Each row is where one point has got to under a steady rotation. How many ticks took it there?
The counts run from 0 to 489.
[ 89 137 127  75 157 118 142 111 102 124 124 130 140 179 138 128 159 129
 169 124  62 187 118 140 100 152 112 132 125 159 130 108 134 132 112 102
 100 142 146 175 121 159 146 118 104  89  85 110] : 404
[ 97 138 163 139 159 126 149  97 145 120 183  88 138 138 163 134 151 112
 148 125 166 133 126 104 122 179 108  97 174 116 135 118 151 115  70 130
 122 111  89 172 123 121 140 103 112 130  72 161] : 190
[ 96  95 128  90 157 145 165 144 125 150 125 112 159 139 145 110 122 158
 156 161  65 151 116 139 133 176 136 129 187 134 116 100 141 150  68 116
 118 113 120 149 112 119 156 144 121 109  77 116] : 394
[ 81 130 123 101 140 123 141  86 128 129 153 123 125 150 160 129 136 113
 150 140 101 174 122 133 100 167 131 128 120 154 121  83 110 154 102  69
 115 124 118 179 141 137 165 109 121 110  57 114] : 74
[ 80 169 136  92 115 151 112 171 153 102 124 146 136 144  93 105 100 130
 126 146 120 139 130 126 121 178 139 101 129 143  94 104  93 157  87 129
 129  96 103 146 115 146 145 113  85 134  63 161] : 486
[102 139 149 123 116 138 175 115  88 118 115 164 129 119 135 114 144 113
 160 183 121 158 123 186 104 158 144 102 159 158  78 117 111 169 112 139
 106 122 117 111  81 134 133 138 110  91  86 149] : 278
[ 86 165 168 142 103 117 159  76 120 102 146 146 119 118 141 118 146 110
 138 163 165 138 136 145 113 178 132  98 134 133 108  98 125 158 118 120
 105 118  70 151 111 137 132 106 115 111  63 159] : 175
[ 94 132 156 117  82  95  99 127 161 106 146 111 113 143 108  86 111 136
 129 133 113 116 119 142 149 182  80 108  96 102 147 139 129  84 109 153
 157 149 113 148 129 119 151  88  99 182 121 167] : 347
[ 98  94 117 116 176 136 156 114 120 152 170  99 152 150 186 132 152 125
 171 133 102 171 119 114  94 156 108 127 188 154 143 127 119 118  79 107
 139 120 139 158 121 117 156 127 116 120  83 111] : 88
[109 171 124 102  82 107 181 100 124 149 156 143 127 127 153  88 170 148
 138 137 165 153 126  77 124 177  98 136 180 168 125 115 118 134 133 152
 130 121  89 149  91 143 120 136 111 141 125 127] : 316
[101 103 115 101  83 120 140 132 124 133 125 127 102 125 131  91 121 101
 134 148 105 157  99 198 129 175  90 119 124 141  83 135 107 108 116 148
 171 160 160 113 100 107 180 119 109 164 138 153] : 239
[107 122 169 129  93 107 130 122 122  68 178 125 122 134 123 107 108 150
 161 163 119 114  64 131 159 162 140 101 106 129 116 126 101 114 115 124
 101  78 113 125  81 114 118 147 115 103  87 162] : 152
[ 99 137 153 108 163 149 153 165 112 118 127 135 168 152 119 122 141 151
 172 154  97 143 130 119 107 151 131  98 191 148 129 141 122 138  79 159
 104  92 118 129  81 146 106 141  84  93  81 136] : 288
[ 71 121 114 121 104 137  98 144 146 123 129 143 128 146 122  97  87 142
 138 165  80 144 141 143  95 158 124 110 102 148 147 126  56 131 105 103
 153 126 127 144 138 120 158  94  92 157  71 118] : 366
[101 135 141 118  98 116 104 166 120  84 142 149 127 156 101 105 115 143
 168 149  96 142  87 141 103 134 117 101 107 161 127 167  64  95 121 158
 127 103 157 110  73 136 122 130  78 125 111 145] : 141
[ 82 157 122 126  75 134 104 158 156 110 133 156 122 134 108  91  96 132
 123 154 132 134 132 131 102 165 114 104 115 154 117 136  47 131 112 143
 156 111 117 124 110 128 146 105  82 170  90 145] : 38
[108 131 143 105  79  85 151 111 105 135 112 150 116 147 124  80 155 144
 156 151  85 156 127 173 120 152  72 121 124 142 146 157 133  92 151 178
 135 174 138 123  94 134 132 117  97 141 156 125] : 121
[103  81 105 123 101 117 135 123 132 139 184  99 123 137 172 105 117 134
 156 138 109 154  77 123 120 159 101 135 132 160 132 146  76  87 110 112
 174 121 161 129 109  92 168 134 118 162 121 115] : 233
[110 141 176 112 141 111 171  96 101  96 167 114 135 140 148 130 167 123
 168 134 141 143  91 130 145 170 121 103 159 127 104 117 174 126 100 139
  82 107 107 152  87 137 116 140 119  81  94 162] : 295
[ 90 108 173 166 111 125 108 122 155  92 169 104 124 123 130 109  93 128
 146 160 136 101 116 145 129 170 121  80 119 100 146 142 102 101  82 127
 145 106 105 135 119  99 148  97 102 154  70 171] : 45
[ 97  84 136 113 119 115  96 152 132 106 147 108 126 162 120 110 100 139
 165 138  59 147  85 162 122 149 100 113  94 127 142 157  97  75 100 129
 147 133 176 131 108 109 158 115  95 144 113 135] : 245
[108 134 138 125  49  97 141 119 126 108 173 148 120 133 135  83 116 172
 152 159 126 131  85  90 135 158 124 127 112 164 141 130  65 114 145 126
 123  82 106 122  79 120 115 143 110 133 113 121] : 458
[112 104 159 140  98  80 133 105 105 115 158 128 123 155 145 101 143 159
 185 154  87 144 100 138 114 129  81 117 113 139 180 173 109  67 142 153
 125 145 149 128  90 119 117 124 102 133 136 116] : 125
[100 103 142  88 141 133 185 108 108 148 119 120 144 127 154 105 145 130
 149 164  86 160 121 169 142 186 129 128 178 123  97  89 167 159  89 117
 115 141 113 150 111 119 158 140 132 103  89 133] : 397
[103 175 179 109 127  96 151  96 120 119 135 134 139 157 123 106 172 146
 153 130 123 132 143 115 126 162  82 107 156 122 159 136 177 107 118 170
 100 146  87 165 107 157 105 108  98 117 114 148] : 307
[121 110 122 127  60 112 169 127 108 134 150 144 128 118 146  81 127 162
 159 173 115 143  92 135 123 155 113 131 159 169 125 149  73 111 138 158
 144 114 132  95  62 106 124 160 112 136 143 119] : 131
[118 152 160 113 114 108 156 136 125 127 139 128 138 148 123  98 165 144
 149 130 139 132 123 119 133 163  74 105 181 127 138 165 156  89 107 203
 137 140 115 128  78 140 113 122  90 147 147 162] : 2
[111 151 123  95 113 112 180 111  93 147 119 145 127 146 146 107 186 106
 158 137 130 184 123 155 100 153  86 127 175 172  96 144 133 124 127 175
 134 159 144 126  80 148 139 131  97 124 147 134] : 423
[112 105 138 121 142 100 175  77  94 134 174 109 146 148 184 127 176 133
 188 134 109 174 101 115 101 141 101 133 161 160 152 136 126 104 118 120
 107 130 139 153  98 129 128 136 125 100 107 104] : 416
[106 123 126  97  89  94 175  81 138 166 151 104 118 123 169  87 150 132
 127 132 131 150 128 119 148 197  81 144 162 128 131 103 153 122 117 129
 150 162  97 163 132 115 164 116 130 169 129 129] : 213
[104 146 136 126  88 119 150 138 154 150 154 121 133 132 136  87 142 149
 131 135 158 128 137  98 122 173  76 113 183 137 149 154 108  95 104 189
 171 128 103 129  95 121 126 117  90 183 135 146] : 330
